[114 164 157 163 165] = q737
[170 154 153 158 158] = q504
[ 99 100 107  98  98] = q980
where: [99] => q980, 1
q: [114 164 157 163 165] => q737
where: [100] => q980, 2
q: [170 154] => q504

[167 129 141 141 147 147] : q460
[148 130 137 137 143 125] : q123
[151 136 139 139 153 148] : q580
[152 130 139 139 151 149] : q349
[152 132 140 140 156 146] : q847
[128 136 138 138 151 150] : q498
where: [129] => q460, 2
where: [149] => q349, 6
then: [152 130] => [139 139 151]

[155 104 163 150] = q243
[155 149 144 140] = q275
[136 124 163 150] = q818
q: [155 149 144 140] => q275
q: [136 124 163 150] => q818
where: [136] => q818, 1
q: [104 163] => q243

[129 156 116 141 123 114 133] = q212
[119 156 122 135 129 118 136] = q76
[134 156 119 142 123 112 138] = q699
q: [141 123 114 133] => q212
then: [134 156 119] => [142 123 112]
q: [119 142] => q699
q: [129 156 116] => q212
q: [156 119 142 123] => q699
q: [129 156 116 141 123 114 133] => q212

[123 118 128 121 120]  q21
[127 120 122 123 117]  q94
[132 124 136 128 126]  q265
[125 123 134 123 119]  q600
[122 126 129 160 157]  q663
[139 132 119 148 147]  q560
where: [121] => q21, 4
q: [139 132 119 148 147] => q560
q: [122 126 129 160 157] => q663
q: [124 136] => q265

[126 103 135 128 117 139 141 131 117] : q287
[134 115 126 131 114 118  95  96 134] : q135
[128 120 126 126 112 133 153 142 114] : q54
[127 160 125 126 125 135 118 135 123] : q808
[126 129 130 130 130 132 111 115 131] : q642
[127 164 124 129 157 122 105 112 137] : q360
[127 113 130 128 110 145 113 125 113] : q320
[128 101 133 129 116 126 144 133 126] : q648
[126 110 132 127 121 140 131 139 119] : q551
[126 129 130 130 130 132 111 108 110] : q217
[128 118 125 126 148 133 119 138 134] : q892
then: [128 117] => [139 141 131]
where: [153] => q54, 7
q: [126 129 130 130 130 132 111 108 110] => q217
q: [112 137] => q360

[146 107 146 107 148 146] : q771
[107 112 146 107 148 146] : q23
[157 157 131 155 135 134] : q618
q: [146 107 146 107 148 146] => q771
q: [107 112 146 107 148 146] => q23

[141 146 129 135 123 129 130 116 123 144 117 124 135 118 123 121 101 132
 114 118 126 132 141 142 169 112 129] = q520
[117 129 123 127 132 124 129 129 132 127 123 127 123 134 128 129 135 132
 133 136 123 127 129 127 125 137 127] = q214
[138 135 130 131 122 140 134 130 121 134 135 127 137 118 127 123 113 129
 119 121 128 131 133 134 148 116 129] = q579
[138 122 132 126 123 128 123 129 126 126 135 131 125 124 132 125 125 125
 123 121 131 129 122 125 125 117 126] = q505
[152 115 138 125 116 129 117 130 123 123 144 135 124 118 136 121 120 121
 116 113 136 131 115 121 123 103 131] = q983
[145 138 132 132 118 147 136 131 117 138 141 126 141 111 126 120 105 130
 114 116 129 132 134 137 158 108 130] = q376
[103 134 116 125 133 125 133 135 137 126 121 127 112 138 129 122 140 143
 132 145 110 130 132 126 135 140 125] = q920
[129 126 130 129 130 124 126 124 128 116 125 127 132 130 127 133 131 123
 132 127 133 126 128 128 119 133 128] = q253
then: [116 129 117 130 123 123 144 135 124 118] => [136 121 120]
where: [142] => q520, 24
then: [126 124 128 116 125 127 132 130 127] => [133 131 123]
q: [129 129] => q214
q: [152 115 138 125 116 129 117 130 123 123 144 135 124 118 136 121 120 121
 116 113 136 131 115 121 123 103 131] => q983

[121 126 131 129 126 129] : q607
[151 163 125 123 126 133] : q446
[163  88 131 125  96  87] : q301
q: [123 126] => q446
q: [151 163 125 123 126] => q446
where: [87] => q301, 6
then: [163  88] => [131 125  96]
q: [ 88 131 125  96] => q301

[119 120 119 119 120 143 143 141 143 119 120 120 120 143 119 119 119 143
 119 119 142 120 119 143 142 142 120 120 141 142 119 143 143 120] = q816
[136 120 119 119 143 120 143 141 143 119 120 120 120 123 119 119 119 143
 119 119 142 120 119 143 142 123 120 120 141 118 119 123 143 120] = q826
[119 120 119 119 120 143 143 141 143 119 120 120 120 143 119 119 119 143
 119 119 142 120  91 151 150 150  92  93 145 149  92 151 150  94] = q189
q: [119 120 119 119 120 143 143 141 143 119 120 120 120 143 119 119 119 143
 119 119 142 120 119 143 142 142 120 120 141 142 119 143 143 120] => q816
q: [142 123 120 120 141 118 119 123] => q826
then: [120 123 119] => [119 119 143]
q: [119 120 119 119 120 143 143 141 143 119 120 120 120 143 119 119 119 143
 119 119 142 120  91 151 150 150  92  93 145 149  92 151 150  94] => q189
q: [136 120 119 119 143 120 143 141 143 119 120 120 120 123 119 119 119 143
 119 119 142 120 119 143 142 123 120 120 141 118 119 123 143 120] => q826

[116 137 115 138 115 138 115 138 116 115 115 115 115 138 138 115 100 138
 138 115 138 137 138 115 137 115 116 116 119 138 116 115 138 115 115 138
 138 137] : q669
[143 117 143 117 143 117 143 116 143 143 143 143 143 116 116 143 143 116
 117 143 117 117 116 143 118 143 142 142 139 116 143 143 116 143 143 117
 116 118] : q326
[131 126 131 126 131 126 131 125 131 131 131 131 131 126 126 131 131 126
 126 131 126 126 126 131 126 131 131 131 130 126 131 131 125 131 131 126
 126 126] : q228
[127 129 127 129 127 129 127 129 127 127 127 127 127 129 129 127 127 129
 129 127 129 129 129 127 129 127 127 127 127 129 127 127 129 127 127 129
 129 129] : q113
[135 123 136 122 135 122 135 122 135 135 135 135 135 122 122 135 135 122
 122 135 122 123 122 135 123 135 135 135 133 122 135 135 122 135 135 122
 122 123] : q568
[ 96 152  94 153  95 153  95 154  96  96  99  99 100 150 143 116 117 116
 143 117 117 143 153  95 150  95  98  97 104 153  96  95 154  95  95 153
 154 151] : q815
[101 149  99 150 100 149  99 150 100 100  99  99 100 150 150  99  99 150
 150  99 149 149 150  99 147  99 102 101 107 150 100  99 150  99  99 150
 150 148] : q170
q: [116 137 115 138 115 138 115 138 116 115 115 115 115 138 138 115 100 138
 138 115 138 137 138 115 137 115 116 116 119 138 116 115 138 115 115 138
 138 137] => q669
then: [ 99  99 100 150 150  99  99] => [150 150  99]
then: [116 143 143 116 117 143 117 117] => [116 143 118]
q: [127 129 127 129 127 129 127 129 127 127 127 127 127 129 129 127 127 129
 129 127 129 129 129 127 129 127 127 127 127 129 127 127 129 127 127 129
 129 129] => q113

[128 124 135 132 141 119  84 110]  q131
[133 129 129 126  90 140 126 124]  q990
[130 128 130 124 129 126 120 126]  q230
[132 128 136 120 133 127 113 129]  q397
[126 126 142 117 135 136 111 138]  q392
[130 128 131 124 130 127 122 128]  q185
[127 125 128 129 127 124 133 128]  q723
[127 135 138 103 124 123 133 138]  q220
[139 125 141 122 140 126  90 122]  q631
q: [130 128 130 124 129 126 120 126] => q230
q: [130 128 131 124 130 127 122 128] => q185
q: [140 126  90] => q631

[105 125 122 154 143] = q647
[105 125 102 146 112] = q448
[144 125 122 154 143] = q222
q: [144 125 122 154 143] => q222

[112 136 127 132 121 139] : q292
[124 136 127 132 121 138] : q105
[107 127 136 116 119 124] : q630
[123 130 128  96 136 135] : q799
q: [132 121 138] => q105
q: [124 136 127 132 121 138] => q105
q: [112 136 127 132 121 139] => q292
where: [130] => q799, 2
where: [139] => q292, 6

[130 149 120 123 122 128 146 139 134 140 115 131 118 126 114 100 166 139
 125] : q241
[130 149 120 123 122 128 146 137 134 140 115 131 118 126 114 100  91 139
 125] : q919
[149 118 120 123 122 128 146 137 134 140 115 131 118 126 114 100  91 139
 149] : q312
[140 136 144 139 125 141 109 112  98 113 147 102 141 138 146 137 130  96
 105] : q455
[134 134 131 138 144 127 124 151 123 135 120 119 126 123 118 152 129 117
 111] : q489
q: [130 149 120 123 122 128 146 137 134 140 115 131 118 126 114 100  91 139
 125] => q919
q: [127 124 151 123 135 120 119 126 123 118 152 129] => q489
where: [127] => q489, 6

[125 150  97 111 140  97 110 149 106] = q945
[108 144 104 115 136 104 114 144 111] = q206
[107 145 103 115 137 103 114 144 110] = q940
[116 126 133 112 140 119 112 131 114] = q860
[144 117 133 143 112 143 143 114 143] = q727
[ 93 150 115  96 161  95  96 156  95] = q263
[152 114 134 151 103 150 151 109 151] = q503
[150 111  97 102 146 124 125 144 124] = q754
[108 144 104 115 136 132 114 144 111] = q480
[115 144 103 123 130 110 122 142 118] = q57
q: [ 97 110 149 106] => q945
q: [115 137 103] => q940
then: [125 150  97 111] => [140  97 110]
where: [102] => q754, 4
then: [134 151 103 150] => [151 109 151]

[117 133 140 145] -> q953
[133 139 115 159] -> q234
[154 155 133 160] -> q386
[136 144 137 153] -> q935
[137 126 135 155] -> q662
q: [117 133 140 145] => q953
where: [154] => q386, 1

[115 107 144 150 149 139 112 152 148 134 123 139 141 120 120 121] = q626
[139 129 141 126 134 123 119 139 127 142 140 132 135 137 136 134] = q101
[120 136 130 134 129 135 119  98 106 100 131 136 122 136 137 137] = q27
[143 129 145 128 139 125 124 150 136 153 141 135 141 137 136 134] = q385
[144 150 123 112 139 115 148 152 134 107 149 119 108 151 151 152] = q34
[119 124 133 145 141 147 148 134 144 131 119 140 141 121 121 122] = q164
[118 122 138 149 146 150 151 137 147 135 119 145 146 121 121 121] = q878
[125 135 118 136 126 139 146 125 138 121 123 127 126 126 127 129] = q277
[114 124 136 149 143 150 146 125 138 123 119 144 141 122 123 123] = q665
[107 123 129 149 139 152 148 115 134 112 113 142 136 118 119 120] = q339
[125 127 124 127 125 127 128 125 127 124 125 126 125 125 126 126] = q363
then: [139 152 148 115 134] => [112 113 142]
q: [124 127 125] => q363
q: [144 150 123 112 139 115 148 152 134 107 149] => q34
q: [128 125 127 124 125 126 125 125] => q363

[131 131 142 131] -> q931
[161 120 112 131] -> q50
[120 123 126 132] -> q923
[130 126 137 119] -> q947
[123 118 129 132] -> q367
[137 162 118 123] -> q862
[130 109 140 125] -> q592
[124 119 125 130] -> q394
[120 123 126 127] -> q199
[111 107 149 113] -> q223
where: [124] => q394, 1
where: [161] => q50, 1
q: [111 107 149 113] => q223
q: [123 118 129 132] => q367
q: [120 123 126 127] => q199
where: [127] => q199, 4

[130 128 166 140 121 126 139]  q915
[128 130 166 123 128 129 133]  q541
[128 130 123 166 128 129 130]  q461
then: [128 130 123] => [166 128 129]
where: [126] => q915, 6
where: [139] => q915, 7
then: [166 123] => [128 129 133]

[130 147 131 129 135 122 132 128 125 120 132  88 124 151 124] -> q545
[135 119 132 128 125 120 132 119 148 116 111 129 110 130 118] -> q458
[115 137 118 133 118 132 133 133 121 133 125 133 141 146 108] -> q801
q: [115 137 118 133 118 132 133 133 121 133 125 133 141 146 108] => q801
where: [121] => q801, 9
then: [135 122 132 128 125 120 132] => [ 88 124 151]
where: [137] => q801, 2
q: [133 133 121 133 125 133 141 146] => q801
q: [133 118 132 133] => q801

[126 134 125  97 150 134 125]  q188
[114 132 127 125 150  97 132]  q201
[106 134 132 136 100 160 131]  q789
[114 132 127 130  96 152 132]  q817
[112 125 134 125  97 150 135]  q610
q: [125 134 125  97 150 135] => q610
q: [126 134 125  97 150 134 125] => q188
q: [112 125 134 125  97 150 135] => q610
q: [114 132 127 125 150  97 132] => q201

[124 128 130 122 131 101 132 145 132 132 125 126 141] : q404
[128 130 129 121 141 127 108 125 129 132 122 115  91] : q346
[145 136 124 135 114 121 148 108 126 139 130 120 130] : q93
[126 131 127 130 130 127 140 132 120 139 138 109 100] : q517
[133 131 134 136 144 142 115 108 133 142 131 145  97] : q660
[133 124 127 123 130 133 114 128 117 118 117 128 122] : q147
[125 118 130 122 131 123 119 132 127 123 127 116 145] : q728
[133 131 134 136 144 142 115 108 133 113 131 145  97] : q149
[119 127 115 143 131 127 123 109 125 120 127 129 152] : q686
[126 132 132 127 127 140 130 120 130 143 139 143 119] : q374
[124 132 131 116 134 114 126 137 127 140 126 119 134] : q961
then: [132 127 127 140 130 120 130] => [143 139 143]
q: [124 128 130 122 131 101 132 145 132 132 125 126 141] => q404
q: [124 132 131 116 134 114 126 137 127 140 126 119 134] => q961
q: [143 131 127 123 109 125 120] => q686
q: [132 132 127 127 140] => q374
q: [133 131 134 136 144 142 115 108 133 142 131 145  97] => q660

[145 122 108 151 144 160 159 159 135 108 141 125 151 140 134 131 115 118
 116 132 132 137 132 130 120 154 125 157 128 131 144 137] : q685
[121 135 103 129 116 137 136 137 124 104 137 114 134 122 127 123 109 128
  98 130 118 127 115 109 103 130 111 136 131 129 122 124] : q809
[103 133 147 126  99 140 135 139 139 122 131 140 131 107 109 113 142 137
 134 128 119 116 140 138 134 136 134 146 121 129 101 108] : q688
[158 124 104 149 157 153 150 154 132 107 134 117 129 156 154 152 113 121
 108 127 144 141 122 108 111 138 124 148 139 130 157 156] : q33
[142 121 134 129 144 110 114 110 122 133 115 133 120 140 131 133 132 122
 148 126 133 133 132 149 142 123 141 112 126 124 141 135] : q720
q: [147 126  99 140 135 139 139] => q688
then: [124 104 149 157] => [153 150 154]
q: [145 122 108 151 144 160 159 159 135 108 141 125 151 140 134 131 115 118
 116 132 132 137 132 130 120 154 125 157 128 131 144 137] => q685
q: [ 99 140 135] => q688

[128 128 128 140 126 132 144 129 130 130 127 117 102 127 126 128 126 125
 126 124 125 131 134 128 135 128 128  99 132 132 131 126 144 134 129 144
 132 127 126 132 129 125] : q778
[128 126 126 136 134 117 115 126 121 117 125 130 127 141 124 110 137 130
 121 122 122 108 143 129 139 124 130 163 135 130 129 133 123 127 136 128
 134 136 132 123 127 130] : q110
[125 131 127 121 132 125 120 133 124 116 139 128 117 134 130 126 124 124
 136 127 129 148 132 131 128 127 135 121 134 147 125 135 123 127 127 127
 125 123 128 126 132 123] : q136
[131 134 132 103 140 124 131 131 126 119 125 137 133 135 128  97 133 131
 119 126 131 104 114 130 131 130 127 163 125 128 127 128 119 128 130 131
 132 151 120 127 128 131] : q941
[124 134 123 131 117 129 129 125 119 128 127 117 125 141 132 123 147 135
 124 123 130 124 114 128 131 126 129 119 120 130 132 123 118 127 124 121
 132 126 142 143 119 143] : q118
[126 125 129 110 140 118 111 132 124 126 127 128 102 130 127 117 146 125
 137 124 124 126 132 129 132 126 133 167 135 121 123 139 127 128 123 132
 118 146 120 122 125 119] : q282
then: [129 129 125] => [119 128 127]
then: [130 127 117 102 127 126 128] => [126 125 126]

[112 148 149 168] -> q368
[118 135 126 131] -> q274
[160 110 148 168] -> q276
q: [110 148 168] => q276
where: [149] => q368, 3

[151 137 150 124  92 137 131 126 130  91 156 116 110 139 140 102 127 125
 136 148 123 118  97 118 116 162 112 127 139 139  96 117 123 167 135 135
 161] -> q281
[ 91 156 116 110 139 140 102 127 125 136 146 123 142 136 136  94 130 136
 125 151 144 112 111 113 147 143 143 113 121 137 111 142  99 105 151  90
 144] -> q536
[171 107 121 133 149 143 123 130 126 128 120 131 137 144 125 130 119 107
 145 125 112 157  95 135 134 164 115 109 149 130 147 120 132 143 151 106
 127] -> q482
where: [109] => q482, 28
q: [151 137 150 124  92 137 131 126 130  91 156 116 110 139 140 102 127 125
 136 148 123 118  97 118 116 162 112 127 139 139  96 117 123 167 135 135
 161] => q281
then: [130  91 156] => [116 110 139]
then: [ 91 156 116 110 139 140 102 127 125 136 148 123] => [118  97 118]

[127 134 130 135 125 117 145 131 133 131 114 118 108 133 110 132 108 122
 148 124 133 129] = q970
[110 132 108 122 148 124 132 129 136 137 145 126 142 139 108 130 131 125
 141 141 110 131] = q67
[111 128 120 140 133 133 144 118 131 123 135 122 109 127 147 119 100 123
 126 127 115 109] = q709
[116 116 141 122 132 118 131 130 125 136 151 110 126 159 150 117 114 126
 123  98 128 134] = q749
q: [111 128 120 140 133 133 144 118 131 123 135 122 109 127 147 119 100 123
 126 127 115 109] => q709
q: [142 139 108 130] => q67
q: [135 125 117 145] => q970
where: [111] => q709, 1
then: [126 123] => [ 98 128 134]
q: [110 132 108 122 148 124 133 129] => q970

[ 96 152 120 151 148 141 119]  q494
[138 111 130 119 124 113 104]  q766
[111 128 130 119 148 138 113]  q133
then: [138 111] => [130 119 124]
q: [138 113] => q133

[142 131 136 136 125 150 137 119 121 136 154 143 132 112 123 106 127 155
 138 131 123 135 131 146 124 150  96 131 133 131 133 133 112 113 133 130
 132 154 128 118 118 127 152 126 114 151 130 120 146 115 109 136 131 149
 126 129 115 130 128 123 120 136]  q238
[122 114 138 137 133 138 129 118 125 127 157 137 134 127 112 124 104 137
 139 134 125 116 124 124 119 132  95 139 146 114 129 146 121 127 129 139
 128 128 132 132 117 113 150 111 114 123 140 115 137 118 110 122 141 153
 140 117 132 136 141 118 138 141]  q99
[136 112 113 133 130 132 154 128 118 118 127 152 123 106 132 100 122 144
 138 122 120 142 121 158 115 159 108 131 138 125 119 122 117 126 117 107
 137 147 139 112 122 139 152 133 120 160 125 128 153 131 106 133 141 155
 123 119 113 130 138 122 123 129]  q37
[132 128 137 124 115 159 130 119 120 130 126 128 121 114 129 139 127 149
 125 119 114 138 128 168 118 148 129 129 125 115 127 132  90 135 121 121
 133 146 137 108 118 145 144 134 120 154 117 132 151 128 116 141 139 154
 115 125 106 112 128 131 108 121]  q976
q: [142 131 136 136 125 150 137 119 121 136 154 143 132 112 123 106 127 155
 138 131 123 135 131 146 124 150  96 131 133 131 133 133 112 113 133 130
 132 154 128 118 118 127 152 126 114 151 130 120 146 115 109 136 131 149
 126 129 115 130 128 123 120 136] => q238
then: [133 112 113 133 130 132 154 128 118 118 127 152] => [126 114 151]
then: [119 114 138] => [128 168 118]
q: [125 128 153 131 106 133 141 155 123 119 113] => q37
q: [136 112 113 133 130 132 154 128 118 118 127 152 123 106 132 100 122 144
 138 122 120 142 121 158 115 159 108 131 138 125 119 122 117 126 117 107
 137 147 139 112 122 139 152 133 120 160 125 128 153 131 106 133 141 155
 123 119 113 130 138 122 123 129] => q37
then: [114 129 146 121] => [127 129 139]

[113 133 145 114 130 122 112  91] -> q922
[142 111 126  89 120 132 140 106] -> q547
[136 134 127 138 126 113  97 110] -> q972
then: [113 133 145] => [114 130 122]
where: [132] => q547, 6

